In the data rows, 128 means zero.
A hidden rule labels the rows of this table. It goes by one to three of the table's principal directions, not those with the most spread.
[160. 106. 105. 94. 140. 94. 67. 155. 146. 131. 123. 104. 108. 157. 115. 90. 134. 74. 75. 99. 127. 121. 108.
 134. 148. 134. 149. 143. 117. 115. 98. 69. 128. 214. 105. 108. 143. 187. 98.] 4
[104. 120. 168. 137. 142. 79. 223. 102. 72. 140. 88. 152. 105. 103. 142. 146. 114. 154. 156. 132. 137. 148. 85.
 129. 124. 144. 130. 104. 147. 135. 144. 143. 122. 32. 152. 113. 75. 68. 150.] 4
[185. 85. 106. 69. 128. 116. 50. 118. 155. 92. 139. 91. 117. 175. 97. 95. 132. 78. 93. 92. 140. 154. 158.
 132. 102. 117. 145. 152. 101. 120. 64. 99. 127. 231. 106. 123. 168. 178. 123.] 4
[55. 169. 149. 133. 152. 123. 133. 108. 160. 144. 90. 106. 99. 101. 155. 92. 94. 113. 140. 181. 77. 129. 128.
 92. 148. 145. 123. 163. 127. 124. 103. 185. 164. 89. 103. 135. 125. 88. 112.] 4
[133. 96. 128. 80. 115. 144. 105. 97. 125. 78. 131. 83. 78. 138. 81. 156. 128. 105. 121. 157. 113. 95. 173.
 123. 139. 164. 129. 104. 97. 135. 94. 139. 105. 182. 124. 134. 166. 128. 101.] 3
[50. 121. 171. 99. 163. 101. 156. 53. 117. 100. 54. 72. 31. 96. 127. 137. 86. 107. 156. 212. 78. 122. 128.
 76. 164. 196. 110. 145. 103. 138. 89. 210. 143. 73. 124. 117. 135. 62. 103.] 1
[125. 109. 124. 149. 137. 143. 122. 125. 124. 133. 141. 109. 101. 149. 126. 141. 116. 124. 135. 149. 141. 125. 136.
 101. 127. 129. 98. 132. 101. 143. 171. 143. 131. 117. 153. 125. 144. 125. 140.] 2
[144. 128. 111. 132. 135. 133. 107. 123. 148. 136. 141. 129. 134. 165. 143. 110. 113. 120. 125. 103. 157. 158. 144.
 119. 96. 94. 114. 158. 116. 118. 126. 129. 147. 138. 127. 133. 142. 136. 164.] 3
[116. 119. 156. 104. 205. 113. 167. 55. 97. 155. 91. 125. 87. 157. 137. 113. 45. 122. 153. 118. 192. 182. 105.
 119. 60. 145. 97. 203. 111. 91. 72. 169. 141. 61. 127. 106. 133. 88. 150.] 3
[169. 117. 81. 119. 65. 114. 108. 187. 137. 127. 156. 177. 174. 139. 144. 136. 186. 131. 90. 70. 130. 140. 136.
 133. 160. 73. 146. 98. 166. 118. 184. 59. 113. 190. 141. 101. 114. 193. 134.] 4
[119. 146. 133. 127. 127. 187. 144. 65. 130. 108. 147. 122. 115. 158. 126. 158. 89. 156. 174. 143. 157. 150. 195.
 116. 64. 117. 76. 155. 102. 122. 107. 196. 140. 93. 132. 154. 160. 78. 174.] 4
[169. 147. 138. 155. 30. 209. 147. 163. 143. 100. 221. 174. 222. 107. 91. 145. 184. 197. 159. 120. 93. 128. 210.
 181. 67. 82. 141. 50. 149. 179. 163. 141. 113. 137. 140. 167. 120. 110. 135.] 4
[75. 143. 124. 164. 148. 125. 132. 142. 140. 155. 109. 121. 109. 102. 153. 135. 119. 128. 123. 168. 114. 84. 102.
 103. 186. 143. 124. 123. 127. 130. 179. 143. 134. 102. 138. 130. 128. 125. 117.] 1
[123. 133. 137. 154. 100. 128. 145. 147. 121. 126. 128. 126. 128. 99. 134. 152. 161. 149. 123. 151. 104. 86. 120.
 135. 177. 141. 140. 73. 140. 154. 171. 127. 118. 125. 151. 124. 115. 116. 111.] 4
[132. 98. 110. 63. 194. 36. 93. 100. 112. 135. 53. 100. 36. 171. 139. 99. 88. 59. 81. 95. 155. 145. 63.
 104. 162. 168. 109. 199. 114. 80. 72. 79. 137. 177. 98. 67. 139. 178. 112.] 4
[173. 149. 96. 143. 73. 157. 76. 152. 169. 93. 170. 134. 173. 155. 120. 121. 164. 140. 133. 96. 112. 121. 174.
 156. 90. 90. 127. 116. 125. 139. 121. 104. 146. 183. 108. 160. 143. 148. 158.] 4
[206. 103. 70. 64. 104. 118. 32. 152. 159. 76. 140. 133. 187. 162. 112. 114. 179. 78. 83. 40. 150. 162. 145.
 160. 124. 91. 182. 149. 127. 95. 43. 45. 117. 255. 88. 140. 152. 225. 132.] 1
[68. 138. 164. 180. 130. 124. 215. 112. 81. 133. 97. 139. 102. 87. 145. 175. 123. 163. 183. 183. 105. 123. 99.
 104. 151. 160. 105. 98. 126. 162. 187. 175. 133. 2. 165. 130. 86. 57. 144.] 1
[159. 120. 87. 134. 142. 91. 89. 149. 128. 133. 106. 124. 131. 149. 158. 143. 152. 107. 89. 84. 173. 103. 84.
 133. 180. 119. 142. 133. 135. 99. 136. 65. 121. 174. 132. 120. 132. 179. 146.] 4
[167. 114. 80. 154. 110. 108. 67. 212. 164. 170. 162. 149. 170. 140. 148. 95. 168. 118. 65. 87. 138. 101. 99.
 130. 171. 81. 146. 118. 157. 121. 210. 53. 122. 209. 139. 99. 131. 215. 113.] 2
[110. 127. 130. 123. 148. 134. 135. 111. 121. 136. 128. 108. 93. 142. 129. 136. 105. 121. 133. 151. 138. 129. 139.
 95. 131. 134. 95. 149. 118. 119. 135. 150. 125. 116. 130. 132. 139. 117. 135.] 3
[227. 96. 69. 86. 83. 131. 50. 175. 144. 88. 173. 155. 215. 168. 103. 121. 190. 99. 96. 30. 159. 172. 149.
 165. 96. 70. 174. 134. 139. 104. 85. 33. 108. 235. 108. 138. 137. 224. 142.] 1
[99. 100. 149. 111. 184. 95. 136. 53. 101. 104. 59. 85. 49. 144. 137. 138. 81. 98. 163. 159. 138. 175. 104.
 81. 120. 172. 89. 188. 85. 129. 89. 179. 155. 67. 135. 104. 138. 92. 146.] 1
[137. 148. 118. 118. 118. 111. 107. 149. 149. 132. 122. 137. 142. 133. 142. 97. 141. 113. 107. 101. 111. 142. 121.
 140. 135. 115. 143. 138. 138. 123. 103. 102. 145. 160. 103. 125. 120. 149. 125.] 4
[154. 136. 73. 179. 85. 171. 41. 173. 205. 114. 183. 108. 171. 152. 144. 126. 170. 131. 105. 123. 127. 81. 179.
 123. 147. 70. 134. 102. 112. 148. 186. 117. 144. 206. 136. 175. 171. 168. 165.] 2
[119. 156. 149. 129. 79. 155. 179. 110. 112. 102. 135. 166. 147. 131. 122. 131. 125. 150. 192. 127. 86. 198. 166.
 134. 54. 119. 109. 134. 128. 147. 106. 161. 160. 55. 123. 125. 95. 73. 148.] 3
[150. 110. 123. 117. 152. 81. 131. 110. 101. 121. 94. 113. 100. 148. 136. 141. 126. 113. 117. 104. 164. 123. 90.
 132. 139. 141. 131. 134. 127. 108. 106. 97. 121. 131. 132. 117. 120. 130. 146.] 3
[149. 88. 166. 89. 143. 120. 207. 73. 67. 112. 133. 153. 128. 124. 93. 160. 105. 163. 157. 108. 180. 164. 138.
 152. 64. 131. 130. 110. 138. 123. 99. 150. 85. 77. 145. 132. 113. 88. 154.] 1
[69. 137. 182. 127. 177. 125. 209. 78. 95. 166. 100. 137. 96. 93. 135. 126. 67. 157. 161. 174. 136. 142. 111.
 108. 107. 155. 104. 151. 143. 118. 129. 200. 124. 29. 139. 112. 111. 61. 117.] 4
[98. 141. 176. 118. 124. 137. 191. 91. 100. 117. 114. 129. 109. 93. 116. 146. 116. 158. 158. 164. 102. 130. 140.
 136. 121. 160. 122. 103. 133. 149. 108. 179. 121. 74. 130. 132. 112. 68. 115.] 4
[135. 118. 113. 94. 130. 107. 79. 158. 152. 132. 127. 106. 108. 131. 116. 98. 140. 85. 72. 123. 106. 98. 120.
 132. 176. 142. 155. 122. 125. 122. 110. 87. 120. 215. 104. 114. 145. 178. 81.] 4
[181. 104. 105. 103. 87. 137. 92. 161. 135. 125. 178. 117. 125. 164. 89. 120. 145. 115. 93. 111. 129. 97. 162.
 138. 113. 112. 133. 101. 135. 118. 145. 79. 104. 213. 132. 111. 145. 164. 101.] 3
[83. 166. 142. 171. 101. 159. 140. 158. 139. 139. 131. 118. 119. 79. 142. 153. 159. 151. 121. 188. 71. 60. 128.
 128. 213. 160. 127. 70. 130. 169. 183. 152. 128. 124. 141. 134. 126. 110. 85.] 4
[101. 135. 119. 125. 139. 110. 120. 150. 139. 155. 120. 119. 96. 132. 136. 108. 114. 103. 101. 143. 112. 103. 112.
 108. 163. 136. 126. 134. 129. 116. 148. 112. 132. 145. 120. 115. 127. 142. 106.] 3
[83. 138. 152. 120. 154. 48. 186. 141. 100. 180. 73. 150. 65. 109. 150. 98. 99. 119. 100. 133. 103. 109. 54.
 126. 174. 164. 130. 121. 156. 116. 153. 102. 134. 95. 123. 70. 83. 116. 93.] 4
[115. 139. 96. 143. 110. 121. 106. 160. 147. 135. 133. 120. 111. 138. 144. 138. 144. 117. 102. 135. 118. 82. 131.
 108. 180. 118. 122. 110. 131. 120. 173. 101. 127. 162. 129. 134. 133. 150. 132.] 3
[195. 128. 73. 142. 103. 166. 77. 160. 164. 144. 196. 175. 231. 180. 146. 105. 141. 141. 128. 49. 192. 193. 168.
 128. 45. 22. 120. 180. 153. 89. 149. 97. 136. 161. 131. 140. 141. 183. 189.] 4
[81. 112. 152. 76. 172. 90. 149. 57. 113. 114. 63. 96. 43. 135. 122. 116. 65. 91. 141. 159. 119. 147. 121.
 97. 117. 174. 118. 170. 104. 105. 64. 170. 143. 94. 113. 104. 135. 87. 117.] 1
[121. 134. 174. 111. 186. 137. 172. 38. 86. 106. 91. 104. 85. 127. 112. 161. 79. 149. 169. 142. 169. 130. 120.
 158. 86. 187. 102. 146. 96. 128. 43. 182. 123. 74. 117. 148. 143. 65. 145.] 4
[130. 104. 117. 125. 148. 81. 125. 140. 106. 134. 95. 118. 89. 140. 134. 135. 130. 98. 105. 117. 139. 114. 77.
 122. 169. 152. 135. 125. 117. 123. 141. 84. 124. 135. 136. 103. 118. 150. 121.] 1
[121. 112. 151. 109. 184. 109. 140. 88. 116. 142. 108. 109. 93. 144. 120. 103. 76. 112. 135. 131. 156. 153. 112.
 120. 88. 144. 116. 170. 110. 114. 88. 151. 134. 101. 120. 122. 135. 108. 134.] 1
[141. 129. 107. 126. 108. 166. 70. 146. 178. 124. 172. 107. 162. 143. 112. 96. 130. 113. 121. 138. 116. 123. 181.
 112. 96. 90. 140. 144. 127. 117. 123. 136. 134. 176. 117. 152. 156. 145. 123.] 1
[138. 111. 172. 143. 96. 118. 209. 111. 81. 117. 137. 142. 137. 96. 111. 159. 145. 183. 164. 147. 123. 127. 135.
 138. 102. 127. 131. 67. 159. 155. 163. 154. 102. 61. 166. 129. 88. 63. 142.] 4
[148. 109. 178. 114. 107. 147. 201. 88. 87. 111. 153. 154. 156. 113. 90. 135. 116. 175. 183. 130. 132. 179. 162.
 148. 31. 118. 126. 110. 145. 145. 110. 173. 111. 58. 145. 131. 102. 64. 143.] 4
[140. 116. 156. 89. 120. 133. 151. 94. 110. 103. 138. 104. 96. 139. 86. 129. 111. 126. 138. 141. 120. 126. 164.
 141. 86. 149. 129. 109. 117. 134. 78. 145. 113. 136. 118. 139. 132. 90. 119.] 3
[155. 138. 121. 147. 155. 161. 89. 109. 148. 127. 142. 117. 149. 151. 131. 121. 113. 137. 138. 111. 165. 136. 134.
 150. 88. 122. 110. 162. 102. 130. 100. 143. 145. 141. 120. 146. 161. 136. 151.] 4
[127. 118. 145. 107. 149. 168. 142. 76. 120. 122. 142. 125. 126. 146. 109. 129. 82. 137. 164. 137. 158. 171. 168.
 119. 53. 124. 104. 168. 110. 116. 92. 182. 129. 94. 132. 132. 150. 96. 141.] 4
[131. 119. 112. 131. 147. 104. 103. 123. 126. 123. 99. 102. 99. 142. 144. 141. 132. 104. 112. 126. 144. 110. 101.
 116. 167. 144. 126. 137. 113. 120. 127. 109. 132. 146. 133. 121. 138. 144. 133.] 4
[89. 119. 137. 137. 146. 98. 150. 142. 126. 179. 114. 134. 91. 111. 144. 105. 101. 130. 109. 159. 115. 107. 98.
 93. 161. 134. 113. 133. 153. 119. 196. 138. 126. 108. 147. 79. 118. 128. 96.] 2
[169. 137. 125. 172. 119. 180. 114. 112. 162. 133. 180. 153. 217. 146. 135. 106. 116. 178. 173. 99. 173. 170. 172.
 146. 13. 55. 120. 159. 139. 124. 133. 170. 149. 95. 140. 161. 141. 105. 191.] 2
[169. 122. 96. 156. 127. 150. 76. 163. 147. 144. 166. 132. 166. 162. 129. 112. 138. 123. 122. 100. 155. 139. 129.
 128. 99. 94. 114. 156. 122. 123. 157. 98. 137. 158. 133. 128. 144. 172. 142.] 1
[120. 138. 108. 159. 152. 134. 95. 138. 152. 155. 126. 110. 110. 144. 157. 126. 117. 121. 103. 134. 152. 93. 114.
 116. 165. 126. 112. 139. 113. 124. 163. 127. 140. 150. 138. 125. 154. 146. 133.] 4
[124. 161. 131. 174. 95. 166. 116. 160. 148. 106. 141. 144. 201. 77. 130. 142. 180. 157. 152. 139. 86. 107. 128.
 163. 146. 128. 162. 91. 135. 164. 131. 133. 135. 115. 122. 168. 116. 126. 120.] 2
[127. 98. 108. 122. 141. 102. 69. 158. 156. 142. 129. 79. 76. 145. 120. 103. 129. 82. 72. 151. 115. 77. 118.
 99. 187. 141. 132. 120. 109. 133. 163. 100. 124. 206. 131. 110. 157. 172. 93.] 2
[238. 72. 55. 111. 120. 185. 0. 159. 181. 120. 215. 121. 213. 209. 99. 95. 139. 96. 100. 54. 206. 175. 184.
 127. 39. 43. 133. 193. 110. 92. 123. 79. 121. 247. 134. 129. 196. 233. 149.] 1
[169. 76. 146. 77. 115. 100. 128. 137. 101. 101. 134. 117. 112. 123. 79. 124. 155. 107. 98. 112. 114. 132. 121.
 156. 138. 155. 163. 84. 121. 154. 102. 90. 94. 183. 128. 109. 123. 154. 87.] 1
[123. 78. 132. 95. 194. 84. 136. 97. 102. 176. 106. 95. 38. 172. 129. 111. 61. 92. 93. 139. 186. 129. 101.
 77. 131. 143. 93. 172. 118. 89. 151. 130. 113. 133. 154. 70. 148. 133. 116.] 3
[133. 115. 134. 133. 94. 158. 150. 120. 119. 106. 154. 137. 146. 125. 113. 152. 140. 148. 157. 138. 122. 148. 167.
 122. 99. 112. 125. 105. 124. 147. 147. 152. 122. 103. 149. 140. 125. 105. 145.] 2
[132. 157. 118. 145. 110. 166. 95. 111. 158. 95. 131. 118. 168. 125. 142. 137. 146. 138. 159. 132. 117. 145. 162.
 126. 110. 110. 123. 150. 122. 131. 94. 160. 152. 123. 116. 164. 143. 116. 155.] 4
[95. 98. 153. 118. 194. 94. 149. 99. 97. 149. 87. 90. 47. 110. 112. 143. 87. 116. 106. 171. 147. 59. 77.
 124. 177. 198. 126. 115. 111. 124. 135. 137. 100. 120. 140. 106. 143. 117. 87.] 1
[122. 106. 153. 129. 146. 96. 202. 118. 80. 166. 121. 166. 112. 128. 130. 125. 96. 151. 142. 117. 156. 160. 96.
 122. 93. 124. 110. 131. 151. 120. 169. 131. 117. 58. 156. 88. 92. 102. 138.] 2
[76. 130. 141. 136. 142. 132. 165. 129. 118. 160. 129. 115. 82. 117. 135. 138. 103. 128. 124. 180. 119. 105. 133.
 82. 166. 139. 102. 120. 129. 129. 181. 160. 117. 97. 147. 123. 126. 103. 114.] 3
[173. 140. 90. 132. 113. 122. 73. 187. 157. 143. 154. 144. 164. 159. 140. 97. 160. 105. 82. 70. 137. 135. 116.
 153. 140. 95. 143. 133. 129. 125. 130. 58. 138. 204. 109. 127. 131. 195. 131.] 3
[122. 137. 158. 163. 124. 137. 207. 138. 93. 159. 153. 171. 167. 102. 124. 138. 123. 180. 160. 129. 144. 132. 116.
 147. 87. 111. 131. 98. 160. 135. 170. 140. 109. 46. 151. 142. 85. 84. 147.] 1
[134. 101. 111. 66. 205. 47. 88. 100. 113. 143. 58. 101. 42. 166. 134. 101. 82. 66. 77. 97. 165. 127. 58.
 116. 162. 175. 111. 199. 115. 75. 72. 79. 129. 183. 97. 67. 149. 183. 100.] 4
[138. 121. 126. 126. 142. 85. 149. 131. 102. 143. 104. 137. 126. 130. 144. 133. 132. 124. 116. 105. 155. 128. 87.
 129. 144. 126. 140. 127. 150. 105. 130. 96. 117. 113. 137. 113. 102. 130. 137.] 3
Which label does each new row get?
[86. 152. 173. 118. 165. 145. 166. 77. 116. 124. 105. 118. 109. 101. 120. 127. 90. 142. 165. 164. 113. 143. 131.
 134. 105. 168. 112. 151. 114. 137. 71. 192. 136. 71. 106. 147. 129. 76. 120.] ~ 4
[160. 105. 127. 171. 129. 124. 134. 153. 114. 149. 150. 139. 140. 131. 125. 139. 141. 155. 120. 114. 158. 97. 98.
 152. 127. 123. 126. 93. 129. 150. 195. 103. 115. 126. 163. 115. 125. 140. 136.] ~ 2
[162. 118. 137. 110. 48. 140. 157. 161. 100. 83. 166. 146. 155. 106. 81. 163. 194. 148. 131. 122. 82. 111. 161.
 166. 134. 132. 159. 39. 145. 164. 133. 92. 92. 156. 132. 144. 100. 125. 108.] ~ 3
[92. 143. 104. 103. 134. 159. 52. 108. 194. 101. 122. 81. 112. 143. 134. 99. 109. 77. 126. 162. 93. 142. 184.
 80. 135. 120. 124. 184. 93. 115. 76. 171. 162. 172. 94. 155. 176. 140. 123.] ~ 1
[168. 107. 128. 122. 140. 89. 148. 158. 98. 181. 142. 157. 117. 154. 125. 103. 116. 134. 91. 86. 166. 128. 85.
 145. 113. 119. 117. 127. 156. 110. 171. 72. 110. 146. 144. 71. 110. 157. 112.] ~ 4
[140. 141. 171. 132. 58. 151. 238. 113. 63. 95. 144. 200. 175. 101. 110. 170. 156. 193. 206. 113. 99. 204. 153.
 161. 56. 120. 120. 85. 156. 163. 130. 152. 124. 21. 150. 121. 63. 59. 150.] ~ 4
[103. 108. 122. 120. 115. 145. 116. 138. 130. 107. 132. 104. 111. 103. 105. 160. 146. 114. 120. 172. 100. 81. 144.
 110. 183. 153. 145. 92. 116. 141. 150. 134. 103. 150. 139. 138. 144. 139. 92.] ~ 1
[212. 112. 67. 147. 122. 185. 10. 154. 191. 129. 210. 107. 178. 209. 119. 100. 133. 116. 105. 79. 188. 138. 184.
 128. 62. 56. 100. 174. 100. 116. 144. 101. 141. 232. 126. 151. 196. 199. 170.] ~ 4
[115. 100. 116. 77. 199. 33. 105. 105. 109. 147. 48. 98. 21. 162. 144. 103. 84. 64. 79. 111. 148. 127. 52.
 100. 180. 178. 105. 185. 111. 90. 97. 84. 138. 163. 106. 64. 136. 170. 107.] ~ 4
[116. 130. 131. 156. 141. 135. 133. 129. 125. 144. 123. 116. 105. 131. 140. 139. 120. 130. 125. 146. 136. 105. 113.
 124. 151. 144. 116. 118. 110. 142. 158. 136. 134. 115. 147. 122. 135. 118. 126.] ~ 4
[133. 127. 102. 86. 132. 123. 65. 134. 158. 121. 128. 87. 92. 159. 119. 105. 123. 76. 87. 132. 116. 111. 149.
 104. 155. 133. 125. 156. 115. 102. 92. 106. 130. 212. 99. 123. 161. 167. 100.] ~ 3
[181. 106. 124. 95. 107. 136. 123. 115. 124. 104. 153. 147. 173. 149. 116. 123. 143. 132. 132. 78. 157. 192. 161.
 145. 72. 87. 141. 137. 136. 122. 90. 121. 119. 149. 128. 133. 129. 139. 155.] ~ 4
[70. 175. 143. 164. 98. 155. 159. 150. 146. 150. 130. 153. 149. 73. 156. 130. 142. 164. 143. 175. 68. 113. 138.
 110. 170. 125. 120. 109. 158. 148. 183. 172. 141. 85. 135. 125. 109. 102. 104.] ~ 4
[84. 136. 171. 107. 145. 136. 184. 53. 111. 120. 99. 118. 84. 112. 130. 141. 80. 152. 166. 171. 124. 146. 155.
 107. 101. 152. 99. 143. 127. 125. 100. 213. 133. 62. 134. 120. 132. 54. 133.] ~ 4
[17. 186. 194. 122. 155. 158. 217. 43. 91. 89. 45. 122. 101. 32. 139. 192. 107. 158. 203. 214. 73. 120. 121.
 131. 175. 221. 132. 122. 118. 144. 45. 237. 132. 0. 110. 162. 109. 26. 100.] ~ 4
[127. 139. 107. 116. 79. 159. 123. 160. 145. 123. 165. 150. 164. 110. 123. 146. 162. 143. 108. 127. 112. 101. 170.
 130. 159. 101. 145. 90. 157. 120. 156. 116. 101. 173. 129. 139. 133. 152. 110.] ~ 4
[76. 148. 114. 95. 166. 168. 77. 59. 186. 119. 112. 81. 99. 149. 148. 109. 64. 99. 140. 171. 138. 145. 195.
 63. 107. 114. 98. 217. 106. 79. 69. 215. 156. 137. 103. 148. 190. 108. 141.] ~ 4
[91. 168. 141. 131. 73. 140. 195. 133. 120. 133. 137. 181. 145. 124. 141. 117. 121. 150. 176. 134. 76. 190. 164.
 108. 77. 97. 109. 133. 156. 128. 144. 156. 157. 49. 125. 119. 79. 75. 146.] ~ 3
[103. 100. 142. 144. 146. 79. 170. 149. 95. 170. 104. 135. 85. 115. 143. 125. 120. 124. 112. 146. 125. 123. 74.
 98. 173. 144. 120. 113. 140. 138. 205. 116. 121. 89. 164. 79. 98. 126. 109.] ~ 1
[129. 141. 108. 136. 123. 143. 136. 150. 124. 150. 145. 160. 165. 125. 144. 143. 137. 141. 122. 108. 154. 129. 125.
 127. 138. 102. 128. 133. 153. 103. 154. 110. 113. 124. 134. 129. 121. 149. 135.] ~ 3
[151. 96. 90. 62. 194. 43. 59. 124. 126. 143. 68. 103. 58. 171. 138. 98. 104. 57. 53. 79. 169. 120. 58.
 117. 183. 159. 122. 194. 123. 70. 81. 51. 123. 225. 94. 68. 155. 218. 98.] ~ 4
[202. 129. 81. 131. 108. 79. 91. 201. 128. 132. 135. 172. 196. 132. 149. 131. 205. 128. 66. 27. 165. 110. 70.
 189. 181. 94. 176. 93. 167. 115. 135. 6. 103. 214. 113. 130. 104. 221. 144.] ~ 4
